In the rows, 128 means zero.
Turns in one plane each, and the order they were made in; the first pair answered:
Z603 (before -> after):
[167 140 106 104  85  90 169  75 127  96  95 124  68  78]  ->  [162 126  99 102 113  81 175  43 136 130 108 118  72 115]
[109 100 129 143 137 114  89 149 121 148 145 131 116 129]  ->  [107 107 130 142 128 119  89 157 118 139 141 133 117 119]
[129 130 174 122 133 137 185 127 129 120  86 158 160  61]  ->  [121 118 140 122 185 131 170  63 137 179 125 140 159 144]
Z379 (before -> after):
[140 134 133 127 106 134 128 137 135 107 111 105 153 147]  ->  [139 142 135 129 118 145 116 156 119 107 116 121 139 130]
[142 157 129 118 140 145 109 117 130 121 134 148  95 168]  ->  [145 158 129 113 140 142 116 110 134 126 135 149  98 170]
[152 146 163 120 142 116 184 137 121 110 120 133 154 105]  ->  [137 124 118 135  82  82 123 128 128  98 126  89 136 133]
Z162 (before -> after):
[166 195 118 101 154 200 159 128  97  90 120 156 148 149]  ->  [165 183 127 101 162 193 183 124  93  94 112 164 133 131]
[124 129  91 121 105 107 111  80 154 154 127  81 130 185]  ->  [131 120  89 119 117 108 133  67 138 161 124  92 108 179]
[103  88 121 127 122 102  62 183 141 125 105 104 133  82]  ->  [105 105  98 127 126 118  41 176 133 124 119  95 131 110]
[113 154 150 151 124 154  80 204 118 109 121 147 153  78]  ->  [115 170 122 146 129 170  60 196 111 111 133 141 147 111]
Z306 (before -> after):
[ 99 109 145 128 138 101 133 119 129 151 138 121 128 103]  ->  [101 109 139 127 142 106 137 116 123 154 138 123 118 105]
[141 143 111 131 118 139 108 122 125 111 127 148 129 151]  ->  [141 142 114 132 112 136 108 127 129 110 127 149 134 151]
[121 117 148 138 102 117 132 120 158 140 122 145 137  94]  ->  [125 113 145 133 114 112 147  95 159 149 126 143 133 110]
Now pairs of rows:
(two turns a pair)
[137 121 132 112 129 130 153  91 147 112 110 116 124 132]  ->  [134 136 123 115 121 146 133 116 117  97 107 136  96 111] => Z306 then Z306
[112 128 118 135 184 145  88 129 141 111 118 128 137 157]  ->  [118 135 119 135 162 157  92 151 126  84 106 136 126 135] => Z603 then Z162
[126 111 143 131 100 113 126 150 149 104 114 121 125  87]  ->  [124 118 105 132 134 127  94 109 148 140 146 102 120 162] => Z603 then Z603
[120 129 106 139  93 109  87 140 126 123 140 116 113 124]  ->  [130 121 160 130 130 115 156 146 131 136 123 146 134  79] => Z603 then Z379
[101 129 143 141 102 117  93 180 142 115 137 129 153  92]  ->  [117 146 151 126 126 130 130 150 166 120 137 125 197 132] => Z379 then Z162
[108 114 123 116 148 116 128 147 120 135 136 144 140 108]  ->  [114 119  96 112 134 117 113 126 127 133 143 126 143 146] => Z379 then Z603
[131  95 149 127 179 126 134 105 106 144 132 104 117 135]  ->  [127  88 172 135 164 110 134 124 125 136 126 100 144 116] => Z162 then Z162
[ 97 139 119 148 175 145  71 145  99 158 162 146 115 142]  ->  [117 142 117 129 191 154 130 105  91 160 153 153 107 161] => Z379 then Z306
[173 163 122 110 124 157 176 113 123 113 138 139 131 104]  ->  [167 160 138 114 114 146 169 132 135 108 135 136 157  94] => Z162 then Z162
[134  72 183 134 177 117 180 100 174 183 138 134 167 137]  ->  [134  63 181 136 183 119 187 107 149 181 133 154 126 107] => Z306 then Z162
[114 127 154 129 116 116 172 136 119  97 113 110 149 118]  ->  [110 131 156 137 121 127 160 152 108  93 115 121 142 104] => Z379 then Z379
[132 128 137 132  96 123 112 146  95 106 134 130  88  98]  ->  [151 130 157 116 127 133 179 118 106 114 126 143 113 106] => Z379 then Z306
[121 157 130 133  64 135 110 181 137  71 129 125 169  89]  ->  [128 129 134 124  96 104 148 105 185 123 143  99 212 163] => Z306 then Z603
[130 107 106 151 150  81 149 102 141 167 112 112 109 161]  ->  [135 144 103 149  97 109 123 173 117  95  88 124 102 107] => Z603 then Z603
[137  95 180 126 154 102 209 106 130 148 108 152 106  84]  ->  [132  98 145 125 189 116 186  69 121 181 131 140  89 142] => Z603 then Z162
[147 102 162 138 108 134 145 109 142 110 127 120 189 133]  ->  [151 109 129 132 125 149 130  82 132 125 142 112 172 175] => Z603 then Z162
[136 137 113 141 123  84  64 203 101  84 146 111 136  98]  ->  [139  75 156 135 158  31 150 138 140 139 140 108 154 101] => Z603 then Z306
[153 141 130 119  76 129 142 149 123  76  95 127 129  84]  ->  [139 102 164 125 107  87 156 117 169 126 111 108 173 109] => Z603 then Z162
[143 144 119 111 117 151 130 162 141 101 110 133 206 151]  ->  [152 136 102  99 141 149 159 112 135 122 116 129 185 185] => Z306 then Z162
[146 122 110 118  91 120 158 111 137  94 118 110 129 125]  ->  [134 130 133 129  93 127 130 153 140  90 119 121 149  99] => Z379 then Z306
[101 145 154 153 118 128 103 147 146 139 122 147 111  87]  ->  [124 131 145 134 144 122 166  84 153 160 115 140 110 123] => Z379 then Z306
[133  92 176 127 122  85 206 121 145 132  96 141 108  78]  ->  [112  98 171 147  76  75 125 174 167 115 106 114 141  78] => Z162 then Z379
[145 163 141 130 114 158 119 129 119 114 144  92 175 147]  ->  [148 139 158 126 120 137 164 103 131 126 134  96 179 142] => Z603 then Z306
[105 112 172 154 196 130 154 130 133 202 141 120 117 112]  ->  [114 170 133 156 140 180  91 194  99 127 130 122 101  95] => Z603 then Z603
[126 118 135 131 149 145 124 132 117 139 109 153 100 117]  ->  [122 110 140 130 158 138 124 121 127 153 115 144 110 128] => Z162 then Z603
[140 107  95 147 151 133 137  72 130 151 133 122 110 194]  ->  [129 127 125 168 124 155 107 170  95 101 113 163  84  89] => Z379 then Z603
[107 169 127 139 143 142 102 164 125 145 168 120 153 128]  ->  [108 159 109 144 122 124  93 145 136 141 166 101 150 145] => Z379 then Z379
[146 177 136 126 112 178 120 168 125  92 122 134 160 120]  ->  [126 112 133 139  61  95 113 137 165 115 115  99 154 130] => Z603 then Z379
[125 136 157 136 126 140 128 164 136 111 124 141 138  91]  ->  [119 134 127 139 165 143 106 120 142 153 151 127 132 157] => Z603 then Z603
[127 111 105 128 137 118 127 120 107 126 131 133  86 116]  ->  [137 125 103 125 147 134 136 114 104 125 133 136  94 130] => Z379 then Z603
[114 131  89 137  68 109 108 173  94  61 134  92  83 158]  ->  [113 100 170 132 100  95 192 183 108  79 108 134 103  85] => Z603 then Z379
[107 116 117 155 114 129  79 156 109 116 134 125  90 110]  ->  [104 123 115 154 105 127  65 154 131 116 139 109 127 135] => Z306 then Z162
[140 117 138 106 138 128 191 137 133 105  95 113 124 113]  ->  [130 107 133 109 160 117 172 116 153 138 113  94 147 160] => Z162 then Z603
[139  95 135 121 159 115 166  91 117 175 126 159  93 122]  ->  [127  91 174 132 123  90 144 137 159 162 120 145 158  93] => Z162 then Z162
[132 143  92 132 120 137  97 107 124 128 136 106 130 172]  ->  [134 139  88 129 129 145 115 100  98 130 132 120  91 154] => Z306 then Z162
[139 110 120 147 169 148 131 106 116 149 132 138 119 129]  ->  [153 121 109 136 149 148 144  90 126 131 120 124 134 148] => Z603 then Z379
[125 101 144 126 110 125 140 120 118 128 116 106 118 159]  ->  [126 112 141 128  98 133 131 138 111 110 114 109 115 146] => Z603 then Z603
[109 128 140 121 111 112 110 175 122 112 137 109 155 112]  ->  [105 117 139 123 126 105 112 150 135 134 149 104 171 139] => Z603 then Z162
[129 130 138 132 173 154 157 165 108 133 134 165 110  74]  ->  [120 139 152 141 151 151 126 193 132 120 139 148 151  76] => Z162 then Z162
[127 137 145 138 116 149  82 136 165 127 120 107 208 152]  ->  [136 154 105 126 141 167  80 102 130 138 134 109 164 191] => Z162 then Z306
[136  94 153 112 111 119 149 125 116 119 108 124 112  80]  ->  [135  96 146 119  88 112 122 131 135 114 109 109 136  91] => Z379 then Z162
[119 122  90 153 152 113 189  93 110 111 130  93 123 144]  ->  [125 134  86 152 138 125 188 107  95  90 128 101 107 130] => Z603 then Z162
[137 112 179 149 167 128 158 139 143 154 131 120 115 113]  ->  [133 126 176 156 152 132 116 159 158 144 141 103 153 131] => Z162 then Z162
[135  88 127 121 138 106 181 112 106 149 120 142  62  85]  ->  [118  82 115 130 166  93 142  85 132 193 149 112  94 150] => Z162 then Z603
[137 122 120 138 114 125 147 128 131 103 106 131 139 136]  ->  [137 130 126 136 123 133 152 134 123 103 106 139 137 126] => Z379 then Z379
[112 125 114 141 134 131 132  89 137 148 174 118 118 161]  ->  [105 128 131 144 149 146 127 117 110 148 174 145  91 122] => Z379 then Z162
[128 141 108 131  83 129  79 131 161  95 129  92 180 159]  ->  [138 105 128 117  97  96 147  83 175 120 117  96 177 159] => Z603 then Z306
[122 113 163 133  63  86 125 120 193 123  89 109 181  84]  ->  [124 105  98 126 138 106 122  31 153 186 124 110 103 175] => Z603 then Z306
[126 123 136 128 112 132 107 176 137 118 127 132 133 127]  ->  [120 109 142 129 124 121 113 161 152 134 134 126 148 139] => Z603 then Z162
[133 118 143 129 104 109 116 141 149 123 130 115 146 126]  ->  [136 142 150 127 142 140 116 154 130 126 136 136 143 116] => Z162 then Z379
[107 106 110 146 107  98  58 126 151 151 157 107 144 151]  ->  [120 134 103 140  74 126  59 160 118 104 137 126 116 108] => Z162 then Z603
[139  99 157 142 120  96 100 170 136 122 106 136 132 103]  ->  [131  89 154 146 157  95  94 149 134 155 123 138 128 119] => Z603 then Z379
[118 127 157 121 116  87 155 145 120 152 121 134 106  61]  ->  [117 124 109 118 129  81 134  83 132 181 146  95 107 150] => Z379 then Z603
[136 127 140 136 118 139 131 132 106 121 116 149 105  98]  ->  [130 108 159 136 130 118 141 125 132 144 123 147 128 101] => Z603 then Z162
[129 149 105 139 144 160  99 151 101 109 134 135 107 150]  ->  [134 139  91 140 123 138  98 131 121 110 132 107 111 170] => Z379 then Z379
[146 151 126 120 127 157 165  75 111 103 110 135 120 143]  ->  [143 137 161 124 112 139 176  97 127  97  96 139 141 108] => Z162 then Z162
[185 144 105 106 100 142 196  82 117  91 114 142 115 135]  ->  [181 137 119 109  95 132 201 102 112  87 106 154 114 109] => Z162 then Z306
[121 156 110 130 114 118  86 141 128 115 112 118 151 138]  ->  [125 149 126 129 107 106 108 139 143 110 103 118 165 129] => Z306 then Z603
[180 130  85  95  63 129 139 110 118  76 117 114  72 135]  ->  [176  92 118  94  81  93 186  88 135 104 109 121  76 119] => Z162 then Z603
[146 152 114 105 155 155  91 149  91 130 133 144  92 127]  ->  [136 119 174 111 146 113 128 166 135 140 115 143 145  80] => Z306 then Z603
[130 137 156 122 129 135 139 145 135 114 113 136 149 110]  ->  [120 122 127 132  99 107 104 132 140 114 122 109 134 135] => Z306 then Z379
[158 143 132 114 138 131 186  90 146 125 130 121 165 158]  ->  [164 161 109 113 136 154 175  88 121 115 130 129 142 166] => Z603 then Z162
[133 150  77 110 108 112 120  77 162 103 115 121 129 146]  ->  [128 162  71 113 104 124 101 104 140  91 115 135 106 125] => Z306 then Z306
[141 175  85 130  96 150 109 115 121 100 116 112 103 163]  ->  [146 182 127 120 144 173 163 127 108 109 110 154 102 122] => Z379 then Z162
[115 128 134 146  89 103  90 147 158 114 116  99 161 137]  ->  [121 136 102 135 108 119  87 111 149 127 126  92 147 178] => Z162 then Z306
[ 99  70 119 155  66  64  79 144 145 126 126  93  93 103]  ->  [119 127 191 127 187 154 163 171 116 143 128 174 130  55] => Z162 then Z379
[103 158 100 119 118 151  68 138 105 119 142 122 144 149]  ->  [114 146 128 109 102 141 119 154  90  95 111 149 117  81] => Z162 then Z603
[128 101 139 130 114  78 160 115 132 144  99 124 122 106]  ->  [123 104 141 134 110  76 153 127 134 144  98 122 126 102] => Z306 then Z162
[139 128 110 127 112 130 131 118 111 108 120 135  95 127]  ->  [143 128 109 120 111 125 144 107 118 113 117 128 101 131] => Z379 then Z379
[117 108 144 136 163 129 105 115 108 164 111 147  92 127]  ->  [117 103 161 142 152 124 104 137 120 158 105 149 103 101] => Z162 then Z306
[119  95 163 135 136 105 218 110 161 154 107 144 129 131]  ->  [103  84  93 153  91  92 136 115 123 143 114 127  49 147] => Z306 then Z379
